Some points, one per row:
[-0.14 -0.38  0.53 -0.31  0.45  1.31 -0.24 -0.21]
[ 0.1  -0.96 -1.21 -0.89 -1.03 -0.68  1.19  0.9 ]
[-0.35 -0.96  1.15  0.24 -2.28 -0.53 -0.58 -1.42]
[ 0.   -1.56  0.71  0.24 -0.48  1.42  1.06 -0.74]
[ 0.12  0.15  0.07  0.25 -0.88 -0.53  0.03 -0.28]
[-0.17 -0.53  0.88  0.04 -2.01 -0.9  -0.55 -0.8 ]
[-0.08  0.66 -0.15  0.01  0.58 -0.17 -0.2   0.13]
[-0.13  0.29  1.84  0.75  0.52  1.89 -0.6  -1.66]
[-0.81 -0.21 -1.27 -0.6  -0.06 -1.45  0.36  1.03]
[-0.13 -0.43  0.01  0.39 -0.55 -0.88  0.32  0.06]
[ 0.21  0.04 -0.11  0.44 -1.4  -0.7  -0.18 -0.44]
[-0.12 -0.24  1.49  0.87 -1.32  0.27 -0.33 -1.65]
[ 0.33  1.8   0.9  -0.23  1.44 -0.01 -1.81  0.32]
[ 0.54 -0.17 -0.47 -0.85  0.12  0.29  0.58  0.45]
[ 0.08  1.27 -1.23 -0.17  1.01 -1.08 -0.12  1.16]
[ 0.29  1.9   1.76  0.77 -0.29 -0.28 -1.31 -1.21]
[-0.58 -0.94  0.71  0.17 -0.49  0.61  0.06 -0.78]
[-0.17  0.36  0.83 -0.06 -1.44 -1.13 -1.27 -0.68]
Then 12 other points, each followed by its number:
[-0.2   0.17 -0.71  0.1   0.17 -0.49  0.12  0.39] 0
[ 0.47 -0.52 -1.26 -0.4   1.56  0.88  0.82  1.12] 1
[ 0.16  1.49  1.93  0.61  1.08  1.58 -0.82 -1.35] 2
[ 0.02 -0.26  1.08  0.66  0.14  1.44 -0.37 -1.74] 3
[-0.27 -0.32  0.08  0.02  0.86  1.31  0.41 -0.09] 4
[ 0.29 -0.14  0.47 -0.34 -0.36  0.76  0.13 -0.66] 5
[ 0.1   0.88 -0.51 -0.46  1.96  0.52 -0.24  1.25] 6
[-0.61  0.5   1.89  0.59 -1.53 -0.66 -1.12 -2.04] 7
[-0.11 -1.18  1.2   0.84 -0.85  2.01  0.68 -1.88] 8
[-0.23  0.57 -0.17 -0.04  0.55  0.11 -0.03  0.04] 9
[-0.27 -1.46 -0.6   0.11 -0.15  0.62  0.81 -0.01] 10
[-0.1   0.34  0.48  0.69 -1.51 -1.91 -0.67 -0.68] 11
Which two of these numbered points are nearest to each point below, ignoring the 3 directions in which the first points spread most? Their numbers follow each, nearest first.
[ 0.23  1.13  0.98  0.27  1.67  1.93 -0.89 -0.81] > 3 9
[ 0.74  1.42 -0.94 -1.29  2.16  0.25 -0.16  1.6 ] > 5 6
[ 0.49 -0.08 -0.53 -0.65  0.14  0.24  0.56  0.37] > 5 2
[ 0.03 -2.92 -1.25 -0.02 -1.81 -0.06  2.14  0.06] > 1 11
[-0.22 -0.67  0.24  0.7  -2.08 -1.23 -0.08 -1.11] > 0 11
[-0.7  -0.97  0.42  0.15 -0.65  1.12  0.67 -1.26] > 9 7
[ 0.33  0.02 -0.82 -0.13  0.36 -0.22  0.52  0.86] > 1 11
[ 0.53 -0.51  0.39 -0.45  0.04  1.65  0.51 -0.84] > 5 2
[-0.05  2.84  1.14  0.3   0.68 -2.02 -2.48 -0.67] > 7 9
[ 0.16  0.72  1.3   0.52 -1.37 -1.86 -0.94 -0.89] > 11 2
[-0.41 -2.45 -0.86 -0.47 -1.62  0.14  1.31  0.32] > 6 4
[-0.28 -0.09  0.68  0.68  0.22  0.53 -0.27 -0.83] > 0 10
[-0.13  0.17  0.15  0.18 -0.16 -0.46 -0.11 -0.56] > 9 11
[ 0.09 -2.51 -0.99 -0.66 -1.51  1.18  2.34 -0.04] > 5 2
[-0.44 -0.03 -1.53 -0.83  1.15 -0.55  0.59  1.49] > 4 9
[ 0.19  1.39  0.38 -0.44  1.89  0.37 -1.36  0.53] > 6 4
[-0.38 -0.54  0.43 -0.01  0.61  1.47  0.1  -0.46] > 4 6
[-0.03  0.61 -0.26 -0.06 -0.74 -1.08 -0.31  0.07] > 9 2
[ 0.47  1.8   0.37  0.75  0.87 -1.01 -1.05  0.69] > 11 1
[-0.48 -3.68  0.35  0.91 -3.05  1.83  2.42 -1.98] > 8 0
[-0.46 -0.91 -2.5  -1.34  3.22  1.95  1.7   2.35] > 4 10
[ 0.    0.98  1.06  0.36 -1.79 -1.78 -0.96 -0.91] > 2 9
